Each path below is one point turned by a fixed rotation once a step. After each direction that follows a path, write how fast that rotation turns it, in degrees per step (0 if it stays still).
Each turn is a multiple of 5 degrees from 10 to 175, or 0.
Each row of a path follows its step; steps can be skipped.
Path 1:
step 1: [-1.92 -2.73  0.85 -1.50  2.29 -2.03 -2.76  0.14  2.68  2.16  2.75  0.75
  1.12 -0.16 -2.08  0.14 -2.48  1.67  1.79 -2.92  1.10  0.87  3.12  1.25
  1.02  2.82 -0.79 -1.14  0.64  1.85  1.37 -0.07 -0.60 -3.00  0.29  1.57
  1.43  2.53  1.92 -0.55  1.54 -0.88  1.36  1.69  0.26  2.68 -1.73 -0.80
  0.18 -1.23 -1.19  1.36 -3.32  3.45  1.05 -2.67]
step 2: [-3.07  1.19  0.39  0.14  1.47  0.30  0.85 -0.22  1.28  2.79  4.02 -2.04
 -1.32  1.73 -4.42 -0.94  0.02  2.87 -1.51 -3.24 -1.18  2.14  1.74  1.87
 -0.23  0.46 -1.87 -0.08 -1.93 -1.90 -1.00  2.48 -1.74 -1.48 -2.07  0.09
  0.03  1.16 -2.36 -2.39  1.41 -0.06  0.07 -0.03 -1.51  0.39 -3.82  0.06
  2.69  0.50  0.32 -3.40 -0.53  0.01  1.74  1.58]
step 3: [-0.57  0.75  0.27 -1.52  0.78  0.93 -0.84  1.53 -1.29 -1.60  1.23 -3.10
  1.72  1.58 -1.78  0.76 -2.03  0.54  0.17  1.96 -4.45  1.91  3.76  1.88
 -4.10  1.00 -2.71  0.58 -2.06 -0.55  0.85  1.55  1.30 -4.62  1.81 -1.89
  1.90  2.10  2.15  0.06  1.14  2.27 -2.56 -0.56  1.05  1.59 -2.15  1.39
 -0.47  0.43 -1.88 -0.40  0.16  0.47  1.34  0.37]
step 4: [-3.56 -0.65 -0.80 -1.23  3.16 -2.12  0.37  4.52  1.44  0.85 -0.29 -4.36
 -0.75 -2.37 -2.17 -2.79 -0.62 -0.69  0.13  0.38 -1.87  0.18  2.56  4.05
  0.61 -0.47 -0.25 -0.01 -0.90  2.82 -0.47 -0.41 -1.42  0.01  2.50  2.68
  2.54 -0.15  1.86 -1.74 -1.42  2.32 -0.64  1.73  1.33 -1.27 -1.28 -0.72
  1.17 -1.87 -0.14  0.65  1.79  1.07  0.55  1.67]
step 5: [-0.05  1.40  0.26  0.33  4.88 -1.10  1.97  2.32  0.15  3.72  2.46 -2.29
  1.49  1.28 -1.24  2.59 -0.22  0.55 -1.99  0.91 -0.76  2.46  2.52 -1.27
  1.38 -2.60 -0.13 -0.55 -0.96  1.30 -0.66  0.18  0.55 -1.67  0.72 -0.82
 -0.62  0.11  0.66  1.42  1.78  0.47  2.48  2.82  4.67  0.96 -1.06 -2.90
  0.87 -2.13  1.23 -0.74  0.83  0.53  3.37 -1.77]
step 7: [ 1.32  2.09  0.65 -2.82  1.75  1.74  1.42  2.16 -0.75  1.35 -1.27 -7.20
  1.08 -0.31  1.46  2.02  1.80  0.21  0.76 -0.19 -0.39  3.01  0.59  3.32
  0.77  1.01 -1.09 -1.75  2.87 -1.75 -1.93  2.72 -1.95  0.47 -0.83 -1.30
 -1.29  0.71  0.23 -0.46  1.18  0.67 -3.07  2.62  0.61 -0.47 -1.11  2.18
 -0.39 -2.09  0.42  1.06  0.32  0.00  0.69  1.06]
step 12: [ 0.73  2.20 -2.48  2.31  0.51 -1.03  0.47  0.42 -0.42  6.11  2.97 -3.30
 -0.14 -0.66 -3.26 -0.92  1.54  1.99 -0.49 -4.20 -1.88  1.76  1.20  2.12
 -0.23  2.07 -0.92  1.58  1.89  1.49  0.29 -3.24 -1.37 -1.45 -0.99 -1.72
  2.66 -0.03 -1.37  0.38 -0.22  0.79 -0.73 -0.74 -0.54  0.95  2.36  0.76
 -1.34 -1.10 -1.22  1.01  1.75  0.74 -0.78 -0.86]
step 13: [ 1.54  2.54 -0.93 -1.49 -0.68 -1.60 -1.05  1.56 -0.93  3.43  2.29  0.48
  0.00  0.36 -2.35  0.62 -2.16  1.91  1.32  1.51 -3.20  1.11 -1.77  0.89
 -2.68  0.47 -0.76 -0.12 -1.89  1.34  0.55 -0.55 -2.15 -4.05 -0.69  2.48
  2.12  0.27  1.75  1.96  2.38  0.74 -0.64  0.36 -2.15 -1.36  0.99 -0.90
  3.57  0.28  0.08 -0.86  0.32  1.18  2.06 -5.15]
step 15: [-0.62  1.83  0.22  1.22 -0.22 -2.19 -2.18  1.38  1.82  0.61  0.10 -0.89
  1.10  1.22 -3.10  0.84 -0.41  3.77 -1.45 -0.15  0.57  3.28  0.87  1.72
 -0.93  0.05  0.12 -1.68  3.12 -0.35  1.05  0.46  0.12 -2.41 -0.17 -4.70
  2.68  0.65  0.58 -2.02  0.72  4.18  0.86  3.51 -0.77 -1.81 -0.85 -2.09
  1.53 -1.61  0.36  2.21 -1.30 -0.87  3.65  0.53]
Directions:
[-0.35 -0.89 -0.21 -0.05  1.29  0.35 -0.01  0.25  0.70 -0.96  0.71 -0.50
  0.34 -0.26 -0.63  0.46 -0.33  1.14  0.15  0.22  0.23 -0.32  0.23  0.51
  0.41 -0.33  0.58 -0.61 -0.34  0.27  0.10  0.32  0.36 -0.05  0.46 -0.57
  0.21 -0.15  0.35  0.07 -0.49  0.60  0.11 -0.25 -0.45  0.07 -0.54  0.02
 -0.27  1.27  0.03 -1.12 -0.03 -0.41  0.05 -0.36]
25
[-0.48 -0.18 -0.53  0.75 -0.51 -0.62  0.46 -0.37  0.46 -1.03  0.02  0.19
 -0.33  0.36 -0.56  0.49 -0.54 -0.57 -0.61  0.52 -0.31  1.27 -0.02  0.03
 -0.35 -0.41 -0.77  0.11  0.17  0.24  0.36 -0.34 -0.14  1.08  0.77  0.19
 -0.36  0.20 -0.16 -0.10 -0.72  0.23 -0.85 -0.12  0.14 -0.21 -0.82 -0.43
  0.23  0.18 -0.85  0.48 -0.21 -0.29  0.65  0.15]
60
[-0.46  0.37 -0.21 -0.85 -0.52 -0.12 -0.26 -0.12 -0.19 -0.82  0.79  0.46
  0.65 -0.03 -0.23  0.31 -1.09 -0.52 -0.15  0.59  0.07 -0.50 -0.28 -0.20
  0.28  0.32  0.49  0.32 -1.28  0.61 -0.09  0.50  0.16 -0.46  0.10 -0.26
 -0.12  0.27  0.21 -0.14  0.28 -0.15 -0.67 -0.05  0.75  0.82  0.70 -0.18
 -0.09  0.55 -0.18  1.10 -0.34  0.60 -0.93 -0.18]
140
[ 0.38  0.60  0.10  0.67  0.78  0.43  1.35 -0.40 -0.13 -0.54 -0.81  0.21
 -0.76 -0.77  0.01 -0.59 -0.59  0.13  0.26  0.05  0.22  0.46  0.06  0.09
  0.34  0.24  0.06  0.31 -0.92 -0.01 -0.41  0.77 -0.21 -0.73 -0.24  0.23
  0.22 -0.33  0.68  0.14 -0.47  0.06 -0.14  0.53  0.46  0.70 -0.39 -0.16
 -0.63 -1.00  0.02 -0.03 -0.72 -0.86  0.17  0.14]
25
[ 0.71 -0.73  0.60  0.06 -0.54 -0.63  0.48  1.03 -0.27 -0.21 -0.18 -0.29
  0.17 -0.30 -0.12 -0.64 -0.35 -0.75 -0.09 -0.01 -0.24  0.34 -0.49  0.27
  0.27  0.05 -0.03 -0.53  0.44 -0.61 -0.20  0.19  0.16  0.10 -0.36 -0.53
  1.75  0.03 -0.72 -0.59 -0.35  0.71 -0.44 -0.52  0.81  0.09  0.46 -0.02
 -1.06  0.30 -0.03 -0.28  0.00  0.48  0.23 -0.22]
90
[-0.31 -0.28 -0.41  0.49  0.88 -0.12  0.28 -0.37 -0.23  0.16 -1.26  0.08
  0.47  0.91 -0.85 -0.45 -0.56  0.01  0.37  0.54  0.43 -1.05 -0.11  0.73
  0.21 -0.34 -0.45  0.20 -0.10 -0.08 -0.43 -0.38  0.56  0.31 -0.27  0.63
 -0.08 -0.01 -0.01  0.05  0.65  0.47 -0.38 -0.70  0.34  0.09  0.42  0.70
  0.36 -0.22  0.18  0.60  0.87 -0.03  0.61 -1.04]
80
[ 0.46 -0.61 -0.92  0.07  0.07 -0.09 -0.06  0.29  0.98  0.45 -0.51  0.41
 -0.90 -0.30  0.04 -0.29 -0.34 -0.44  0.39  0.38  0.02 -0.19 -0.31 -0.77
  0.02 -0.69  0.60 -0.28  0.40  0.56  0.65 -0.02  0.03  0.16  0.14 -0.46
 -0.26  0.54  0.16 -1.03  0.97 -0.26  0.46  0.33  0.73  0.77 -0.58 -0.61
  0.46  0.10  1.12 -0.19 -0.44  0.34  0.41 -0.38]
80
